Here are some numbered points:
array([ 2.1,  1.0, -1.5,  0.3, -0.6, -2.8, -0.2,  0.0,  0.0,  1.6, -0.7, -0.7, -1.0,  2.5, -1.1, -1.1,  2.4,  2.8,
        0.9,  1.1,  0.9,  0.2, -0.1,  1.2,  1.3, -0.9,  4.3, -0.7,  0.8,  3.4,  3.6, -3.3]) 0
array([ 0.3,  0.1,  0.6, -0.1, -0.2, -0.4, -1.0,  1.0,  0.7,  0.5, -0.5,  1.6,  1.4,  1.2, -0.3, -1.5, -1.1, -0.6,
       -0.4, -0.6,  1.0,  0.0, -0.1, -0.7, -0.3,  0.3,  0.8, -1.5,  1.9,  0.3, -1.2, -0.8]) 1
array([-1.0, -0.4, -0.6,  0.1,  0.9, -0.7,  0.8, -0.6, -0.5,  0.5, -0.1, -0.7,  0.0,  0.8,  0.3,  0.4, -0.1, -0.9,
       -0.5,  0.1, -0.3, -0.6,  0.1, -0.7, -0.9, -0.9, -0.3, -0.2,  0.1,  1.3, -0.1,  0.8]) 2
array([-0.8, -0.4,  0.4, -0.6,  0.3,  0.2,  0.1,  0.3, -0.3,  0.1, -0.6,  0.0,  0.6, -0.7, -0.2,  1.1,  0.9, -0.1,
       -0.7, -0.3, -0.8, -0.3,  0.8, -0.9,  0.0, -1.1, -1.0,  0.2, -0.1,  0.5,  0.6,  0.8]) 3
array([-0.4, -1.0,  0.1,  0.1,  0.4, -0.4, -0.2,  0.2,  0.0,  1.0, -0.5,  0.0,  1.6,  1.4,  0.3, -0.9, -1.1, -0.8,
       -0.5, -1.0,  0.7, -0.1,  0.4, -0.9, -0.2, -0.2,  0.5, -1.8,  1.4,  0.5, -1.6,  0.3]) 4
array([-3.1, -0.7,  3.5,  1.4, -3.5,  0.0,  1.5,  1.4,  1.4,  2.5,  2.9,  3.0,  2.6, -0.9,  3.7, -1.2,  1.5, -1.8,
        0.6,  1.1,  0.7, -0.3, -1.2,  1.1,  0.5,  1.8, -0.6, -0.2,  4.0,  0.5, -0.4, -1.0]) 5
array([-0.2,  0.9,  0.7, -3.0,  0.0, -1.7,  2.2,  0.9, -0.6, -1.7,  1.6, -0.5,  0.6,  1.2, -1.6,  0.7,  0.5,  1.0,
        2.6,  2.4,  2.3,  2.7, -1.7,  2.6,  2.8,  1.4, -0.3,  0.8, -0.7, -1.3,  1.9,  0.9]) 6
array([-0.9, -0.7,  0.5,  0.4,  1.0,  0.5,  0.2,  0.3, -0.6,  0.0, -0.8, -0.3,  1.2, -1.6,  0.1,  0.4, -0.3,  0.6,
       -0.4, -0.3, -0.3, -0.2,  0.7, -0.4,  0.4,  0.4, -0.5, -0.2, -0.2, -0.5,  0.2, -1.2]) 7
array([-0.3,  1.1, -1.2, -3.5,  1.0, -1.6,  1.2,  0.2, -0.8, -1.7,  1.8,  1.4,  0.7,  0.2, -1.1,  1.4, -1.6,  0.6,
        2.5,  2.5,  1.8,  2.7, -0.4,  2.5,  2.4,  2.3, -1.0,  1.9, -2.5, -1.8,  1.4,  1.3]) 8
array([ 0.2, -0.4,  0.2,  0.4,  0.2,  0.7,  0.3,  0.0, -0.4, -0.1, -0.3, -0.3,  0.5, -1.2,  0.1,  0.4, -0.3,  0.2,
       -0.4, -0.3, -0.9, -0.4,  0.4, -0.5, -0.1, -0.2, -0.6,  0.3, -0.4,  0.0, -0.1, -0.2]) 9
array([ 0.8,  0.1, -0.2,  0.1, -0.2,  0.0,  0.6, -0.3, -0.4, -0.5, -0.4, -0.5, -0.6, -0.5,  0.3,  0.4,  0.5, -0.3,
       -0.7, -0.2, -1.1, -0.5,  0.7, -0.6, -0.4, -0.8, -0.8,  0.3, -0.7,  0.3, -0.2, -0.1]) 10
array([ 1.1,  0.3, -0.7,  0.1, -0.4, -0.1,  0.5, -0.3, -0.1, -0.4,  0.0, -0.5, -0.7, -0.7,  0.0,  0.9,  1.0, -0.8,
       -0.8,  0.0, -1.1, -0.6,  0.9, -0.2, -0.6, -0.9, -0.5,  0.3, -0.4,  0.3, -0.2,  0.4]) 11
array([-1.7,  0.9,  0.2,  0.4, -2.4,  0.5,  0.5, -0.6,  2.9,  1.6,  1.7,  0.7,  1.2, -0.3,  2.4, -1.7,  1.5, -1.2,
        0.2, -0.4,  0.5, -1.1,  1.2,  0.8,  0.2,  1.2, -0.6, -1.5,  1.6, -2.4,  0.3,  1.0]) 12
New points follow, each followed by the numbers of its three nearest points above, nearest first.
array([ 0.0,  0.9,  0.6, -2.8,  0.0, -1.7,  2.0,  0.9, -0.5, -1.6,  1.6, -0.5,  0.6,  1.2, -1.6,  0.5,  0.6,  1.1,
        2.5,  2.2,  2.2,  2.5, -1.7,  2.4,  2.6,  1.4,  0.0,  0.7, -0.6, -1.1,  1.9,  0.6]) >> 6 8 7
array([ 0.2,  0.3,  0.2, -0.4,  0.0, -0.3, -0.8,  0.6,  0.6,  0.9, -0.4,  1.5,  1.2,  0.8, -0.3, -1.3, -0.7, -0.2,
       -0.2, -0.7,  0.8, -0.5, -0.5,  0.0, -0.4,  0.7,  0.3, -1.4,  1.3,  0.3, -1.3,  0.0]) >> 1 4 9
array([ 0.2,  1.1,  1.4,  0.1, -0.1, -0.4, -1.3,  0.7,  0.3,  0.5,  0.0,  1.7,  0.4,  0.7, -0.5, -1.5, -0.6,  0.0,
       -0.3, -0.7,  1.0, -0.1, -0.4, -0.5, -0.7,  0.7,  1.0, -1.0,  1.6,  0.3, -1.2, -0.6]) >> 1 4 9
array([ 0.0, -0.7, -0.2,  0.5,  0.2,  1.0,  0.5, -0.9, -0.1, -0.3, -0.3, -0.1,  0.8, -0.8, -0.1,  0.6, -0.4,  0.6,
       -0.4, -0.6, -1.1, -0.2, -0.2, -0.4,  0.2, -0.3, -0.3, -0.2, -0.6, -0.3, -0.3, -0.4]) >> 9 7 10
array([ 0.0, -0.7, -0.2,  0.4,  0.3,  1.0,  0.6, -0.9,  0.0, -0.3, -0.2, -0.1,  0.8, -0.8, -0.1,  0.7, -0.3,  0.6,
       -0.4, -0.6, -1.1, -0.2, -0.1, -0.4,  0.2, -0.3, -0.3, -0.2, -0.7, -0.3, -0.3, -0.4]) >> 9 7 10
array([-1.3, -2.4, -1.1, -1.1, -0.2,  2.6, -2.7,  2.1, -0.7,  1.6, -0.9, -0.7, -1.7,  0.6,  0.4, -1.6, -1.0, -1.1,
       -0.1, -0.3, -0.4, -0.8,  0.7, -0.3, -1.2,  1.1, -0.1,  1.0, -0.7, -1.0,  0.0,  0.6]) >> 9 7 3
array([-1.6,  0.8,  0.3,  0.4, -2.3,  0.5,  0.4, -0.6,  2.7,  1.5,  1.6,  0.6,  1.2, -0.4,  2.3, -1.6,  1.4, -1.1,
        0.2, -0.4,  0.4, -1.1,  1.2,  0.7,  0.2,  1.1, -0.6, -1.4,  1.5, -2.2,  0.3,  0.9]) >> 12 4 1
array([ 2.2,  1.1, -1.6,  0.4, -0.6, -3.1, -0.2,  0.0,  0.0,  1.7, -0.7, -0.8, -1.1,  2.8, -1.2, -1.2,  2.6,  3.0,
        1.0,  1.3,  1.0,  0.2, -0.1,  1.3,  1.4, -0.9,  4.7, -0.7,  0.9,  3.7,  3.8, -3.6]) >> 0 1 2
array([ 0.4,  1.8,  0.4, -1.4,  0.3, -0.6,  1.6,  1.0, -0.6, -1.1,  1.8,  0.1,  0.2,  1.2, -1.4,  0.8, -0.6,  1.9,
        3.0,  2.5,  2.9,  3.0, -1.1,  3.2,  3.3,  1.7,  0.4,  1.2, -0.4,  0.8,  2.1,  0.6]) >> 6 8 9
array([ 2.2,  1.1, -1.5,  0.7, -0.1, -1.5, -0.5,  0.5,  1.0,  1.3,  0.4, -0.4,  1.0,  1.9, -0.8, -1.2,  2.8,  2.5,
        0.6,  0.6,  0.7, -0.2, -1.1, -0.3,  0.0,  0.9,  4.1, -0.8,  1.2,  2.1,  1.9, -4.7]) >> 0 1 4
array([ 0.4,  1.7,  0.5, -1.3,  0.4, -0.6,  1.6,  0.9, -0.7, -1.1,  1.7,  0.0,  0.3,  1.3, -1.4,  0.9, -0.6,  1.8,
        3.0,  2.5,  2.9,  3.0, -1.1,  3.2,  3.3,  1.7,  0.3,  1.2, -0.3,  0.8,  2.2,  0.7]) >> 6 8 7
array([-0.7, -0.5,  0.4, -0.6,  0.3,  0.3,  0.1,  0.3, -0.3,  0.1, -0.5,  0.0,  0.6, -0.8, -0.2,  1.1,  0.9,  0.0,
       -0.7, -0.3, -0.8, -0.3,  0.9, -0.9,  0.1, -1.1, -1.0,  0.3, -0.2,  0.5,  0.6,  0.7]) >> 3 9 10
array([-0.7, -1.4, -0.2,  0.4,  0.6, -0.1, -0.2,  0.2, -0.1,  1.3, -0.9, -0.4,  1.6,  1.2,  0.4, -0.9, -0.8, -1.2,
       -0.5, -1.0,  0.6, -0.1, -0.1, -0.8, -0.6, -0.2,  0.6, -0.7,  1.3,  1.0, -1.7,  0.5]) >> 4 1 2
array([-1.5,  3.5, -3.1,  0.1,  4.8,  1.3, -2.0, -5.1,  6.4, -2.8,  2.4,  1.4,  1.9,  1.0,  2.4,  2.6, -0.8,  0.7,
        0.9,  0.5,  0.1,  1.2,  2.9,  0.6,  1.0,  2.3,  1.8,  0.5,  0.1, -2.7,  0.9,  2.5]) >> 12 8 9
array([-1.7,  3.5, -3.1,  0.1,  4.8,  1.3, -2.0, -5.1,  6.4, -2.7,  2.4,  1.3,  1.9,  1.0,  2.4,  2.6, -0.8,  0.7,
        0.9,  0.5,  0.1,  1.2,  2.9,  0.6,  1.0,  2.3,  1.9,  0.5,  0.1, -2.6,  0.9,  2.5]) >> 12 8 9
array([ 0.0, -0.7,  0.3,  0.4,  0.0,  1.0, -0.3, -0.5, -0.7,  0.1, -0.3, -0.2, -0.2, -1.0, -0.2, -0.1, -0.3,  0.2,
       -0.5, -0.6, -0.6, -0.3, -0.4, -0.2,  0.2,  0.0, -0.3,  0.6,  0.1,  0.0, -0.4, -0.2]) >> 9 10 7
array([-0.7, -1.5, -0.2,  0.4,  0.6, -0.1, -0.2,  0.2, -0.1,  1.3, -0.9, -0.3,  1.7,  1.3,  0.4, -0.9, -0.9, -1.2,
       -0.5, -1.0,  0.7, -0.1, -0.1, -0.8, -0.6, -0.2,  0.7, -0.7,  1.4,  1.0, -1.7,  0.5]) >> 4 1 2
array([ 0.2,  0.0,  0.4, -0.2, -0.2, -0.3, -1.1,  1.0,  0.6,  0.6, -0.5,  1.5,  1.2,  1.2, -0.2, -1.5, -1.1, -0.7,
       -0.3, -0.6,  0.9,  0.0, -0.1, -0.6, -0.4,  0.3,  0.8, -1.4,  1.7,  0.1, -1.1, -0.6]) >> 1 4 9
array([ 0.1,  0.3,  0.3, -0.4,  0.0, -0.3, -0.9,  0.7,  0.7,  1.0, -0.4,  1.6,  1.4,  0.9, -0.4, -1.5, -0.9, -0.2,
       -0.2, -0.7,  1.0, -0.5, -0.6,  0.0, -0.4,  0.8,  0.4, -1.5,  1.4,  0.3, -1.4,  0.0]) >> 1 4 9
array([ 0.1, -0.6, -0.1,  0.9, -0.3,  0.8,  0.2, -0.2, -0.3, -0.1, -0.5, -0.1, -0.1, -1.0, -0.2, -0.3, -0.5,  0.4,
       -0.5, -0.4, -0.4, -0.3, -0.6, -0.2,  0.0,  0.1, -0.3,  0.5, -0.2,  0.0, -0.5, -0.4]) >> 9 10 7
array([ 0.5, -0.6,  0.2,  1.1, -0.4,  0.8,  0.0,  0.0, -0.2, -0.1, -0.3, -0.3, -0.1, -1.0, -0.1, -0.2, -0.8,  0.4,
       -0.5, -0.5, -0.3, -0.5, -0.6, -0.2,  0.0,  0.3, -0.2,  0.7,  0.1, -0.4, -0.4, -0.4]) >> 9 7 10
array([-0.3, -0.5, -0.1,  0.4,  0.4, -0.4, -0.1, -0.3,  0.2,  0.6, -0.9,  0.0,  0.3,  0.8,  0.0, -0.6, -1.1, -0.5,
       -0.5, -0.7,  0.2, -0.3, -0.4, -0.7, -0.7, -0.1,  0.3, -0.4,  1.1,  0.2, -1.1,  0.2]) >> 4 2 1
array([-1.0, -1.6, -1.6, -0.9, -0.1,  2.2, -2.5,  1.8, -0.6,  1.0, -0.7, -1.0, -1.3,  0.4,  0.3, -1.6, -1.0, -1.6,
        0.0, -0.5, -0.4, -0.9,  0.4,  0.0, -1.5,  0.7, -0.2,  0.8, -0.7, -1.7, -0.3,  1.1]) >> 9 10 2
array([-0.8, -0.9,  0.2,  0.1,  0.4, -0.6,  0.1,  0.2,  0.1,  0.9, -0.8,  0.1,  1.8,  1.2,  0.2, -0.6, -1.1, -0.9,
       -0.4, -0.8,  0.6,  0.0,  0.2, -0.8, -0.2, -0.1,  0.4, -1.4,  1.5,  0.7, -1.3,  0.1]) >> 4 1 2
array([-0.1,  1.1,  1.4, -0.1, -0.2, -0.7, -1.5,  1.1,  0.7,  0.5,  0.1,  2.0,  0.3,  0.8, -0.7, -2.0, -0.9,  0.2,
       -0.3, -0.7,  1.0,  0.1, -0.6, -0.2, -0.7,  0.3,  0.8, -1.3,  1.4,  0.5, -1.1, -0.8]) >> 1 4 9
array([ 0.3,  1.4,  1.2, -0.1, -0.1, -0.3, -1.5,  0.9,  0.5,  0.3,  0.1,  1.7,  0.6,  0.8, -0.5, -1.7, -0.6,  0.1,
       -0.2, -0.6,  1.0,  0.0, -0.6, -0.4, -0.5,  0.6,  1.1, -1.3,  1.4,  0.3, -1.1, -0.9]) >> 1 4 9
